T: rows in 3 groups, each row roughly a mix of its group's directions (one row in no group):
T (100 x 10):
[[-27  11 -11  36 -19 -34 -10  27 -14  37]
 [-22   6 -35 -21  40  -7  43 -18  -9  -3]
 [ 30  40  -3   2 -10   3 -29  39 -13 -31]
 [-32 -34   5  10   9   7  30 -38   4  36]
 [ 33 -31  12  27  23   0  -2 -38  10  34]
 [-44   0   4  22 -17 -36 -32  -2   0  34]
 [-22 -42  -9 -27  17 -21  28  -6  39   0]
 [ 19  29   8  10  12  29  -4 -15 -29  51]
 [ -5 -35  -6 -23  17 -35  33  -9  41   2]
 [-44  11  27  -9 -17  -8  20   1  15 -48]
 [ -2  11 -12  -8  32  14  63  20 -10   7]
 [-36   1 -36 -22  34 -11  31 -26  -1  15]
 [-40 -12  25   8   0 -22  -9  -4  15  53]
 [-20  -2  19  18 -33 -33 -42   1  -3  33]
 [-19 -11  -7  -2   0  -5 -41 -52  17 -29]
 [-17  -6  26  20 -26 -32 -36  14   1  39]
 [ 34  44  31 -31  -4  -1  25   4  -5  20]
 [ 11  36  38  16 -21  20  24  26  27  12]
 [-43 -23   7 -10   2  -2  43  39  14   3]
 [ 31  -8  -4 -20  30  35  33  -9  12 -35]
 [ -6   7   9  26 -47 -22 -49  -5 -11   5]
 [ 15  16  -7 -10  10   6  11 -18 -21  67]
 [ 19  38   6  20  -8  25 -18 -12 -41  31]
 [  5  25  19  30 -50 -12  -6  37  10  -3]
 [-52 -19  15   9  -2  16  43  22  -3  15]
 [-11 -11 -15  18  55  19 -28 -15   0 -30]
 [ 42  -6   1 -25  11  40  17 -15   9 -38]
 [-12  -6   9   6 -11  25  36  33  52  -7]
 [-25 -41 -12  10  17  36  17   7  40  -1]
 [ -1 -17  17   5 -29 -19 -58   2  16  27]
 [-12  62  -7 -24 -15  11  -4  22 -22 -14]
 [  6  12 -14 -17  27  11  63  18 -15  11]
 [ 27   3   3  -8 -47  -8  32  28  24  24]
 [ 31   6  33  18 -25  16 -19  47  -5 -16]
 [ 20  45 -25  -8 -14  10 -31 -16 -36  13]
 [ 34  -7  23  12 -37  20 -44   4  11 -19]
 [-19 -42  24   9  11 -12  34  25  33 -14]
 [ 43 -24  -8  12  19  -5 -31 -43  13   7]
 [ 35  33  13 -31   9  -6  42 -22  -9  14]
 [ 24  19 -34   1  -9   9 -45 -36 -24   2]
 [-23   1   4  34 -34 -26 -39   6   1  32]
 [ 16   1  25   5 -14 -19   4  51 -12  44]
 [-26 -32  26   8   0 -17  40  26  27 -19]
 [ 47  49  25  -7  -9  -5   5  18  -8  17]
 [-42  15 -34  -4  24  -8  30 -34 -12 -11]
 [  6 -43  35  21  23   0  22 -14  20  31]
 [ 11  54  44   2  -9  -1  -7  14 -24  14]
 [ 26  42  34  23 -26   7  27  -5  12  19]
 [ -7  -9  10   9 -31 -18 -65 -14   9  -5]
 [-38 -26  -4  32 -15   2 -46  18   7 -15]
 [  6 -65   1   2 -28  -6  17 -15 -20 -12]
 [ 27  49  38  11 -13   8  25  -9   1  19]
 [-20 -13 -11  -2  41  -1 -33 -38 -32 -13]
 [ -6 -14  12 -51  33  -4  31 -20   6  27]
 [ 33  20   7 -38 -18 -28   5 -15 -30  30]
 [ 19   5  27   5   2 -13 -22 -48  23 -39]
 [ 20  54  40  -6   2  -1   1  -5 -30  18]
 [-25 -26   3  -5 -11 -15  -4  18  26 -59]
 [-17 -50 -18  -4   9  -8  -9  -3  34 -41]
 [-34 -31 -23  33 -10  -4 -31  21   6 -27]
 [ -9   4  21   9 -32 -24 -13  27 -13  53]
 [-44 -32  10  16   1  18  35  -1  -7  35]
 [-15   4  23  29 -24  17 -27  51  15   6]
 [-31 -38 -25  30  26  16 -31   1   2 -20]
 [ -3  13 -22 -11  35   2  57  24 -16   4]
 [ 31   8  31  21 -23  15 -10  50  -9 -15]
 [  8  51  18   4 -14   5  17   2 -35  37]
 [  9  38  39  13 -20  18  28  28  18  15]
 [-45 -33  12   7  10  14  36 -20   8  28]
 [-31  -3   8  27 -24 -30 -31   0   4  43]
 [ 45  -8  -6  -6  33   1 -18 -37  13  31]
 [ 23   1  -1 -58  28  -6  -2 -13 -23  25]
 [ -4   0   9  22 -30  -8 -61  -8   4 -28]
 [-27 -38 -32 -14  41   6 -20   8  -6 -24]
 [ 10 -25 -36 -33  24 -19  11 -37 -23   1]
 [-24  25  35  14 -10  11  44 -37   0   5]
 [-10 -23  24  32 -22 -21   5  -4  15 -52]
 [  3   3 -21 -21  17   5  26  16 -11  63]
 [ 29  25  12  25  -3  16 -19 -36 -30  32]
 [ 26  20  12  19   5  19  -8 -30 -28  49]
 [-56 -28   6 -12  -2   0  38  19  13   0]
 [-51 -46 -25   0   9   1   9 -19  -5 -14]
 [ 14   1  -6 -23  44   6  56  14  -6  -5]
 [-12 -25 -22 -11  48  11   4 -45  -4 -15]
 [-20  15  -3  41  31   8 -16  -4  -2 -50]
 [-31  -7 -35 -22  22  -7   7 -52  10   5]
 [ 32  21   6 -39 -13 -28   4 -12 -34  28]
 [  8   3 -15 -17  19  28  15 -37   3 -52]
 [ -4 -10   8 -46  31  -1  40 -14   4  33]
 [ 13  20 -15  36 -25  22 -16  22 -10 -46]
 [ 14   0  39  25 -26  -8 -18  47  -3  22]
 [ 32  28 -26   7  -1  14 -23 -12 -35  38]
 [ 49  18 -15  -6   3  -9 -46 -27  -1 -12]
 [-31   3  13  48 -13  19  16  -2  34 -26]
 [-23  16  20  19  47  27 -11 -33  -6 -20]
 [ 25 -18 -25 -16 -41 -23  11  40  15  11]
 [ -9  25  29 -19  -6  -1  39 -22 -34  31]
 [ 32  24  14 -28 -13 -23  -9 -18 -35  34]
 [-49  11 -12   3 -35   6   6  26 -20 -34]
 [ -2   1   7  29 -39   0 -57  -8   5 -20]]
which group is each row in? (one row of each group first):
[  8 -15  27   6 -33  -8 -60   1  15   9]
M
[ 29  33 -31   7   2  20 -31 -23 -31  20]
X
[  0   3 -12  19  -7 -30 -57  -5 -32 -19]
U

[ -4  -6 -22 -15  15  19 -10 -49  15 -45]
M
[-19 -20 -41 -14   4  18   3  41 -17  34]
X
[ 16  11  15  18 -21  -6  23  46 -18  42]
M
[-19 -13 -11   1 -12   1 -27  12  13 -65]
X
[ 18  41  12  26 -13  28 -27   0 -40   7]
X
[-51  17   1 -15 -11  10  35  39  -7  -6]
X
[-13 -17  15 -44  27 -13  21 -28  10  36]
M
[ 38  36  31 -18 -12   8  28   7  13  29]
U
[  3  22  23 -11 -50 -15  40   8  -4  24]
U
[ -2  27  18  35 -52 -15   1  30  -1  -4]
U
[ 19  32  10  25 -11  30 -28  -5 -41  21]
X
